[[117 104 114 127]
 [136 108 112 110]
 [118 125 120 108]]
->
[[104 114 127 117]
 [108 112 110 136]
 [125 120 108 118]]

[[130 127 105 126]
 [136 134 157 149]]
->
[[127 105 126 130]
 [134 157 149 136]]

[[100 129 148 120 139 110 113 120 132 127 140 153 124 128 119 137]
 [113 128 129 123 128 118 125 121 125 128 132 139 133 127 130 131]
 [ 99 127 144 114 131 109 114 122 126 128 140 154 133 125 120 137]
 [111 133 144 115 142 109 113 122 131 125 138 154 125 127 120 137]]
->
[[129 148 120 139 110 113 120 132 127 140 153 124 128 119 137 100]
 [128 129 123 128 118 125 121 125 128 132 139 133 127 130 131 113]
 [127 144 114 131 109 114 122 126 128 140 154 133 125 120 137  99]
 [133 144 115 142 109 113 122 131 125 138 154 125 127 120 137 111]]

[[106 132 142 125 127 129 136 120]
 [106 129 127 125 127 129 136 129]
 [106 129 127 125 127 129 136 127]
 [120 129 121 125 129 129 136 120]
 [124 129 127 125 127 129 126 120]
 [106 120 126 125 127 129 136 123]
 [106 141 145 125 127 129 136 120]]
->
[[132 142 125 127 129 136 120 106]
 [129 127 125 127 129 136 129 106]
 [129 127 125 127 129 136 127 106]
 [129 121 125 129 129 136 120 120]
 [129 127 125 127 129 126 120 124]
 [120 126 125 127 129 136 123 106]
 [141 145 125 127 129 136 120 106]]

[[122 127 124 104 123 105 148 143 152 145 123 133 123]
 [145 128 140 132 156 129 125 100 129 128 129 133 136]
 [126 126 123 145 133 146 113 120 107 106 136 126 132]
 [109 127 110 136 107 131 119 154 119 121 123 131 120]]
->
[[127 124 104 123 105 148 143 152 145 123 133 123 122]
 [128 140 132 156 129 125 100 129 128 129 133 136 145]
 [126 123 145 133 146 113 120 107 106 136 126 132 126]
 [127 110 136 107 131 119 154 119 121 123 131 120 109]]

[[125 138 136 113 136]
 [144 156 149 121 130]
 [121 141 136 117 136]
 [124 153 147 134 117]
 [135 134 140 134 113]
 [116 145 138 128 130]
 [137 143 133 131 132]
 [125 146 147 137 110]]
->
[[138 136 113 136 125]
 [156 149 121 130 144]
 [141 136 117 136 121]
 [153 147 134 117 124]
 [134 140 134 113 135]
 [145 138 128 130 116]
 [143 133 131 132 137]
 [146 147 137 110 125]]

[[112 125 113 112 131 139 155]
 [122 131 130 112 125 131 137]
 [141 131 132 136 114 109 118]
 [151 116 145 141 106 127 113]
 [133 116 127 137 129 135 128]]
->
[[125 113 112 131 139 155 112]
 [131 130 112 125 131 137 122]
 [131 132 136 114 109 118 141]
 [116 145 141 106 127 113 151]
 [116 127 137 129 135 128 133]]
---
[[118 128 112 132 136 133 122]
 [109 141 130 131 120 135 132]
 [126 141 135 122 128 113 102]]
->
[[126 141 135 122 128 113 102]
 [118 128 112 132 136 133 122]
 [109 141 130 131 120 135 132]]

[[146 132 125 125 107 127 125 125 125 110 133]
 [106 134 133 134 131 135 123 129 136 117 131]
 [120 117 130 143 134 115 117 142 132 122 149]
 [117 126 135 125 139 123 121 136 136 154 130]
 [125 133 127 135 142 118 110 128 116 106 120]]
->
[[146 132 125 125 107 127 125 125 125 110 133]
 [125 133 127 135 142 118 110 128 116 106 120]
 [120 117 130 143 134 115 117 142 132 122 149]
 [117 126 135 125 139 123 121 136 136 154 130]
 [106 134 133 134 131 135 123 129 136 117 131]]

[[133 130 122 125 127 130 124 127 127 144 127 148 137 121 136 135]
 [123 132 109 135 123 121 130 135 129 140 119 150 136 121 128 136]
 [128 135 117 136 121 119 124 140 128 137 126 144 142 118 118 127]]
->
[[133 130 122 125 127 130 124 127 127 144 127 148 137 121 136 135]
 [128 135 117 136 121 119 124 140 128 137 126 144 142 118 118 127]
 [123 132 109 135 123 121 130 135 129 140 119 150 136 121 128 136]]

[[129 125 120 121 113 125 135 139]
 [111 152 127 157 152 129 127 100]
 [113 116 115 142 116 125 131 115]
 [136 135 106 121 142 133 139 133]
 [131 137 109 110 126 144 135 112]]
->
[[136 135 106 121 142 133 139 133]
 [131 137 109 110 126 144 135 112]
 [129 125 120 121 113 125 135 139]
 [113 116 115 142 116 125 131 115]
 [111 152 127 157 152 129 127 100]]

[[146 148]
 [106 114]
 [119 114]
 [129 131]
 [130 136]
 [124 119]
 [126 130]]
->
[[146 148]
 [130 136]
 [129 131]
 [126 130]
 [124 119]
 [119 114]
 [106 114]]

[[128 121 135 116 146 126 120 121]
 [127 128 122 132 142 128 107 122]
 [121 127 122 146 128 139 119 148]
 [124 126 114 117 135 126 140 148]
 [135 115 141 152 147 137 116 126]
 [120 127 100 146 140 138 142 117]
 [133 135 137 112 137 126 149 120]
 [123 129 113 124 131 130 109 131]
 [118 124 122 117 144 115 142 132]]
->
[[135 115 141 152 147 137 116 126]
 [133 135 137 112 137 126 149 120]
 [128 121 135 116 146 126 120 121]
 [127 128 122 132 142 128 107 122]
 [124 126 114 117 135 126 140 148]
 [123 129 113 124 131 130 109 131]
 [121 127 122 146 128 139 119 148]
 [120 127 100 146 140 138 142 117]
 [118 124 122 117 144 115 142 132]]

[[122 122 131 126 120 124]
 [128 132 129 144 116 103]]
->
[[128 132 129 144 116 103]
 [122 122 131 126 120 124]]
---
[[126 121 122 111 113]
 [120 115 124 131 112]
 [139 113 134 124 117]
 [102 146 124 128 136]
 [115 135 131 127 131]]
->
[[126 121]
 [120 115]]

[[148 125 145]
 [119 102 134]]
->
[[148 125]
 [119 102]]

[[107 111 147 151 139]
 [112 115 138 139 138]
 [108 111 147 146 136]
 [108 120 126 148 149]]
->
[[107 111]
 [112 115]]

[[110 136 138 156 129]
 [145 129 144 125 129]
 [138 133 149 140 138]
 [138 126 128 130 129]
 [131 117 128 130 129]]
->
[[110 136]
 [145 129]]

[[119 105]
 [128 141]
 [126 106]]
->
[[119 105]
 [128 141]]

[[113 124 111]
 [150 134 157]
 [126 126 146]
 [109 123 111]]
->
[[113 124]
 [150 134]]
---
[[122 124 110 106 121]
 [126 126 150 150 143]
 [113 151 135 130 140]
 [117 151 147 134 130]
 [142 114 107 118 113]
 [136 109 131 141 124]
 [144 123 129 132 119]
 [137 136 150 154 141]]
->
[[121 106 110 124 122]
 [143 150 150 126 126]
 [140 130 135 151 113]
 [130 134 147 151 117]
 [113 118 107 114 142]
 [124 141 131 109 136]
 [119 132 129 123 144]
 [141 154 150 136 137]]

[[133 131 121 118 150]
 [127 128 120 124 143]
 [123 132 142 132 120]
 [118 139 132 126 140]]
->
[[150 118 121 131 133]
 [143 124 120 128 127]
 [120 132 142 132 123]
 [140 126 132 139 118]]

[[136 121 136 112 122 125 121 138 118 119 147]
 [111 137 111 149 135 124 131 111 132 144 112]
 [143 139 139 114 115 134 122 138 125 134 137]
 [131 123 127 120 127 125 125 139 121 129 150]]
->
[[147 119 118 138 121 125 122 112 136 121 136]
 [112 144 132 111 131 124 135 149 111 137 111]
 [137 134 125 138 122 134 115 114 139 139 143]
 [150 129 121 139 125 125 127 120 127 123 131]]

[[118 143 121]
 [114 124 151]
 [137 116 146]
 [125 135 110]]
->
[[121 143 118]
 [151 124 114]
 [146 116 137]
 [110 135 125]]

[[132 130 129 129 129 132]
 [136 137 129 136 125 126]
 [132 125 134 121 138 145]
 [140 126 120 134 128 139]
 [106 106 132 128 148 139]
 [131 131 128 131 127 128]
 [135 132 131 127 130 134]]
->
[[132 129 129 129 130 132]
 [126 125 136 129 137 136]
 [145 138 121 134 125 132]
 [139 128 134 120 126 140]
 [139 148 128 132 106 106]
 [128 127 131 128 131 131]
 [134 130 127 131 132 135]]

[[126 132 132 125 129 132 128 133 125 135 131 136]
 [131 123 143 125 123 134 124 143 119 140 140 142]
 [125 139 128 128 138 130 127 124 132 127 125 130]
 [127 132 129 127 129 131 130 131 128 133 130 133]
 [132 134 121 135 133 129 138 125 138 126 126 123]
 [149 114 155 146 139 127 110 130 131 111 133 122]
 [125 137 133 127 137 130 123 126 129 129 126 133]
 [124 139 121 125 127 134 142 133 131 142 132 137]]
->
[[136 131 135 125 133 128 132 129 125 132 132 126]
 [142 140 140 119 143 124 134 123 125 143 123 131]
 [130 125 127 132 124 127 130 138 128 128 139 125]
 [133 130 133 128 131 130 131 129 127 129 132 127]
 [123 126 126 138 125 138 129 133 135 121 134 132]
 [122 133 111 131 130 110 127 139 146 155 114 149]
 [133 126 129 129 126 123 130 137 127 133 137 125]
 [137 132 142 131 133 142 134 127 125 121 139 124]]
